One vector is turned by the same rotation once a tick. Each row is the vector after some number of ticks, and that number follows the row.
The counts run from 0 to 166.
[174 156 114 134 112  97 155 144 144  86 133 129 149 120 160 143 125 104
 106  90  78 159 196 102 145 158 121 131 141 113 132 120 156 145 114 147
 157 115 103 115 138 180 110]
33
[ 99 122 121 143 103 135  90 151 117 109 111 137 174 111 134 153 133 153
 113 100 117 169 157 167 168 112 143 109 104 119  81 123 153 141 138  90
 152  91  91 141 149 158  95]
87
[130 138  89 143 119 124  93 100 123  95 129 122 173 128 130 115 103 113
  94 124 105 154 185 128 162 125  98 115 119 109 114 130 145  98  98  97
 186  75 110 128 154 170 124]
2
[176 124 153 123 126 164 124 154 129  77 142 116 138 128 129 132  82 137
 118  74  90 174 190 154 146 155 147 144 114 134 105 131 146 164 120 156
 161 112  93 136 118 130 132]
59
[105 145 114 132  92 115 123 135 129  99 117 131 161  85 160 182 134 102
 102 111  81 163 180 130 148 107 112 120 115 135 129 119 148 169 140  89
 149  97  94 127 131 133  87]
119
[142 120 132 124 133 132 101 107 111  89 117  59 161 104 101 129  91 121
 102  91  77 167 159 140 130 141 119 130 101 139 149 124 148 138 107 106
 201  80 117 147 120 123  99]
133
[147 137 140 137 103 150  95 130 122 123  89 127 175 105 110 125  93 136
 119  98  96 157 167 125 174 171 122 116 114 103 128 108 140 129 103 146
 173 104  78 125 155 195 117]
99
[170 126 127 135 118 138 142 158 134  82 140 158 132 154 124 161 102 141
 116  47  90 160 165 155 147 152 137 147 119 113 103 138 175 142 116 157
 139 115  80 117 122 156 147]
65
[104 126 122 152  98 161  99 165 109  90 136 142 164 103 139 147 115 144
 119 124 117 167 182 162 170 124 135 123 106 135  78 118 132 157 129  93
 134  86  81 127 117 141 101]
86
[124 120 121 126 122 113 115 171 124  60 167 132 129 169 157 134 145 124
 113  74  98 161 184 161 143 141 143 115 117 115  67 119 165 125 112 124
 130 100 122 111 106 163 101]
162
[106 122 116 149 108 119 101 140 122 105 157 141 185 136 149 130 135  95
  95 107  67 146 165 159 138 137  93 111 127 127  79 130 155 133 129  66
 112  98 105 119  94 156 101]
5
[145 130 121 162 133 138 139 110  96  85 135 119 156 119  81 106  95 147
 107  88  96 139 169 136 140 109 132 158  92 128 112 139 158 122 113 123
 171  67  80 159 135 139 142]
68
[176 123 113 124 138 113 112 104 137  74 120  94 150 140 112 146  90 132
  88  79  89 162 170 138 144 146 104 137  90 120 158 135 145 136 100 145
 170  81 121 160 108 137 116]
139
[163 115 143 138 131 120 125 138 115 107 130 106 176 144 125 112 104  84
  99  61  41 134 154 147 130 135  98 136 118 132 120 174 174 144 125 108
 156 123  95 137 123 141 144]
142
[144 134  87 132 110 112 106 136 145  96 149 162 163 149 156 163 119 117
 100 102  91 160 184 138 161 147  93 111 130 104  95 133 160 119 103 118
 133 107 100  99 117 175 120]
0
[153 136 125 130 125 152 123 146 122  63 169 129 150 139 174 115 104 103
 106 108  92 172 212 145 160 105 132 124 139 133  78 143 150 144 111 113
 158  98 109 121 130 147 127]
157
[ 99 121 144 145 111 141  94 142  91 122  92 110 189  99 100 120 114 140
 131 100  96 148 131 146 158 136 133 107  90 123 105 112 148 127 125 100
 167  92  80 147 149 171  97]
94
[124 126 127 162  93 137 124 116 123 104 166 148 156 134 121 101 119 125
  99  72  84 137 199 156 132 109 121 135 141 115  62 144 175 131 146  99
 143  92  91 130 144 146 147]
76
[134 118 132 155 124  94 123 172  95  81 124  99 154 117 150 110 135  86
 118  95  85 162 179 148 133 156 126 142 133 170 119 128 148 158 154  79
 167 131  88 117 124 132 141]
45
[113 140 129 165  98 105 133 140 107 129 117 135 178 100 124 125 121  83
 124 105  37 135 164 121 143 145  95 138 122 135 128 141 143 142 123  99
 137 116  71 108 133 175 134]
110
[141 150  84 133 112  78 133 124 122  55 125 104 135 122 141 130 140 131
  97 101 118 167 204 124 139 149 119 139 111 131 150 108 132 137 127 117
 187  79 107 144 136 139 107]
41
[127 127 146 138  97 168  77 144 110 117 103 123 191  87 120 126 101 142
 115 102 102 163 166 141 168 141 137 107 111 121  87 115 151 143 126 100
 168  96  83 131 161 170 101]
93
[119 122 113 150 135 118 113 150  83  64 123 106 164 130 143 112 133 106
 111 106 102 152 157 136 162  91 146 117 102 133  94 153 157 127 118  77
 184  90 106 149 151 149 118]
159
[156 113 124 156 145 110 121 157 102  91 110 119 160 140 128 129  93  81
 113  79  53 147 148 135 147 142 101 142 103 145 141 175 150 141 105 108
 150 122  87 136 109 147 148]
143
[134 145 121 148 109  75 171 163 125  83 147 118 152 128 121 148 145 106
 116  75  54 134 152 129 125 142 120 151 106 117 128 119 166 140 112 130
 125  84 103 142  89 166  90]
31
[142 113 146 139 132 133 117 164  90  71 139  90 132 121 123 112 101 112
 115  98  88 176 193 161 142 164 138 150 107 160 118 121 126 157 124 122
 168 104  98 129 102 122 133]
52
[121 118 137 112 106 105 102 154 132  88 142  93 144 141 132 172 131 108
 110  59  66 168 159 161 112 158 118 111  99 130 133 109 159 145 124 121
 142 103 118 105  84 140  88]
129
[104 123 122 142 127 119  94 161 102  88 105  97 173 123 157 147 118 115
 123 128  96 159 163 149 176 151 116 115  84 125 125 124 110 147  99 105
 142  88 102 153  98 166  78]
14
[123 135 137 120 117  98 130 157 118 105  92 100 176 125 124 131 153 116
 122  66  64 133 135 130 151 142 135 114  97 102 129 131 167 137 115 129
 157 103 109 161 140 191  76]
23
[118 128 160 122 119 123  96 147 115 113 121  80 166 135 139  79 127 103
 127  79  56 135 174 136 147 167 121 106 126 103 123 131 132 124 106 137
 172 117 114 139 125 189 111]
18
[107 134 107 135 126 103 130 137 111  63 163 114 116 180 138 107 137 109
 116  75  85 153 197 145 135 120 121 130 110 117 109 144 145 106  97 131
 157  83 118 126 104 157 144]
155
[130 138 140 109  90 142 103 132 137  89 164  99 140 104 159 154 107 103
 104 103  74 175 205 138 135 152 112 116 139 143 122 109 135 163 112 123
 160 108 117  93 115 143 105]
124
[136 131 122 134 134 146 120 145 105  71 132 122 163 128 170 116 111  96
 106 107  99 164 185 131 170  91 139 119 127 135  79 152 155 143 115  87
 176 100 105 141 155 143 124]
158
[129 153 118 135  84 122 130  88 143 121 137 114 159  96 100 145 113 146
  99  92  78 135 194 115 144 141 100 139 105  98 135 115 140 135 107 150
 151  64  96 160 125 164  93]
107
[134 136 122 128 119 138 118 139 115  63 180 121 123 157 161 111 119 103
 108  97  81 159 215 141 147 127 127 135 132 133  88 136 142 124 100 122
 143  87 122 114 100 148 137]
156
[125 117 129 150 137 139 106 145  97  65 141  91 168 125 115  96 111 126
 106 107 111 154 163 148 138 129 137 123 101 132  80 111 154 119 112  91
 168  63 118 162 123 141  93]
166
